In the rows, 128 means zero.
Families of rows that turns and mirrors carry onto each other, the same ones carrying the whole set onto itself: the rest of each named row's family, in list order:
9 families of 4 rows:
k996: [124 116 148 103 131 130 143 117 110 155 125 159 139 113 107 121 110 107
 126 129 111 106]
k784: [117 151 122 107 128 130 135  83 165 127 111 121 111 147 155 137 122 136
 160 112  95 116]
k466: [162 126 119 102 131 130 137 157 114 127 129 140 109 126 143 158 157 113
 147 134 160 140]
k421: [101 127 145 140 142 147 138 139 124  96 111 107 136 131 137 127 113 144
 119 124 124 167]
k185: [120 135 136 142 140 143 131 131 112  92 129 116 142 128 153 137 108 144
 115 111 147 158]
k402: [135 117 141 111 126 110 144 129 128 171 120 124 154 125 107 110 135 110
 125 139  96 124]
k29: [117 128 123 114 113 136 121  98 166 110 114 133 102 154 163 153 144 137
 154 137  98 125]
k322: [114 152 132 132 151 132 145 135 122 101 118  95 126 134 141 128 108 134
 133  93 141 156]
k914: [119 122 134  98 113 108 146 117 129 144 134 125 149 107 108 118 119 112
 140 142  87 125]
k554: [ 99 123 133 135 171 140 136 134 125  82 121 124 139 134 127 130 103 134
 130 115 136 138]
k852: [140 108 149 128 124 120 131 109 111 166 117 136 158 126 107 122 120 129
 134 139  98 127]
k37: [107 129 134 124 123 135 113  95 163 105 126 145  92 151 139 153 122 120
 154 115  95 105]
k529: [ 99 144 143 121 142 122 134 144 127  90 133  99 146 113 118 130 115 134
 128 120 127 158]
k230: [154 146 118 100 126 118 129 150 128 104 146 126 115 111 132 156 146 114
 163 137 156 137]
k734: [119 115 117 123 112 122 120  85 159 122 132 133 118 156 171 150 133 134
 143 123  89 113]
k567: [142 135 156 117 122 131 125 100 167 122 120 156 116 162 148 138 123 122
 156 149  86 107]
k469: [128 111 157 114 137 131 148 119 122 143 131 148 173 141 127 102 113 117
 134 128  97 136]
k85: [116 147 120  97 120 115 123  95 171 107 132 125 117 134 145 153 141 133
 165 138  98 115]
k107: [134 116 135 110 123 113 156 130 104 150 111 114 146 115 123 106 101 100
 136 132 105 109]
k985: [125 129 144 150 157 130 125 141 115 104 121 106 156 146 124 141 122 154
 124 119 139 156]
k635: [148 117 116 106 145 118 135 153 118 119 144 152 103 145 131 159 145  98
 149 114 154 114]
k200: [125 132 118 122 123 139 112  83 174 114 119 124 123 148 147 135 146 138
 161 137 103 117]
k181: [134 114 146 128 117 113 152 125 115 163 124 141 137 118 123 127 102 112
 113 133  89 135]
k195: [157 124 146 133 147 114 156 124 131 158 130 134 134 115 130 108 121 109
 125 142  98  93]
k349: [112 131 141 148 142 141 117 134 131  93 122  91 144 132 125 121 126 132
 130 112 137 164]
k234: [128 105 143 102 111 122 147 123 117 168 119 139 138 119 121 118 130 112
 131 141  91 129]
k747: [132 130 155 141 155 130 140 166 125  89 134 122 142 158 133 127 113 124
 130 122 134 154]
k211: [165 137 146 112 125 133 121 136 134 110 150 153 111 158 153 154 148 108
 163 113 149 137]
k768: [174 137 136 140 143 112 139 156 127 130 148 127  99 124 139 137 141  99
 138 123 142 104]
k395: [173 149 129 114 131 124 125 151 132 134 131 132 106 127 126 156 157 106
 144 135 160 130]
k113: [174 125 121 130 132 118 116 143 121 126 139 136 116 148 132 165 159 122
 159 128 156 135]
k653: [172 129 112 117 142 113 136 145 129 126 134 151 105 134 157 169 139 116
 146 138 149 128]
k422: [115 133 137 150 159 140 137 118 132 103 141 104 145 133 150 108 124 137
 126  90 131 138]
k986: [131 147 137 135 134 143 120  78 162 118 139 126 115 138 168 130 137 134
 150 103 110 107]
k781: [132 134 140 132 116 122 105  88 159 127 119 132 116 161 144 161 143 145
 154 133  96 112]
k110: [173 141 118 104 121 119 135 143 120 121 129 121 100 130 147 146 135 101
 163 131 153 106]

Same family as k200: k402, k349, k395
Same family as k37: k996, k554, k635
Same family as k781: k852, k985, k113
Same family as k185: k734, k181, k653
Same family as k914: k529, k230, k85
Same family as k29: k466, k421, k234
Same family as k986: k195, k768, k422

Families of rows that turns and mirrors carry onto each other, the same ones carrying the whole set onto itself: the rest of each named row's family, in list order:
4 families of 8 rows:
k81: [141 125 129 131  96 168 108 158 154 116 120]
k180: [137 143 111 130 128 175 122 146 113 105 175]
k882: [118 138  88 142 127 144 133  98 122 106 127]
k475: [127 159  90 126 122 161 107 125 121 117 173]
k242: [136 158 134 128 104 148 105 167 102  93 136]
k988: [ 99 138 126 153 123  99 123 148 138 119 141]
k765: [114 163  99 150 119 127 128 106 134 129 138]
k773: [125 146  94 112 129 159 100 136 123  84 164]
k493: [125 120 157 117  99 142 127 163 149 100 143]
k197: [108 137 159 120 114 129 126 156 126  98 133]
k366: [116 141 106 140 127 140 150 101 128 135 133]
k226: [127 138 112 151 114 151 111 163  93  90 156]
k451: [126 157 117 127 142 138 156 143 169 113 125]
k979: [128 135 145 124 129 140 165 137 149 126 127]
k612: [118 159 152 115 112 148 130 163 154  99 127]
k817: [130 148 102 117 127 119 131 106 119  83 148]
k864: [131 141  97 119 142 171 104 144 135 124 165]
k916: [132 125  98 123 146 126 133 124 111 101 171]
k491: [111 127 107 147 133  98 141 139 143 117 145]
k745: [135 111 119 140 123 167 112 179 128 107 119]
k670: [123 152 118 156 122 108 140 149 158 120 127]
k92: [140 143 128 138 124 127 102 164  92  94 135]
k580: [ 90 131 106 150 126 114 133 133 153 109 121]
k569: [143 126 115 125 124 171 108 151 145 124 109]
k430: [133 128 106 115 116 172  97 165 143 101 126]
k963: [104 142 101 140 132 159 120 104 129 133 135]
k693: [157 137 125 137 100 151 103 157 102 112 140]
k719: [ 94 134 145 121 110 132 129 164 151  96 127]
k720: [122 152 127 122 150 164 151 135 146 127 116]
k948: [131 132 114 119 132  95 112 127 121 100 159]
k379: [124 131 124 127 142 153 155 162 155 119 111]
k263: [148 138 108 123 123 117 121 124 103 103 161]

Same family as k745: k765, k773, k979, k612, k916, k580, k693
Same family as k92: k988, k197, k864, k569, k963, k720, k948

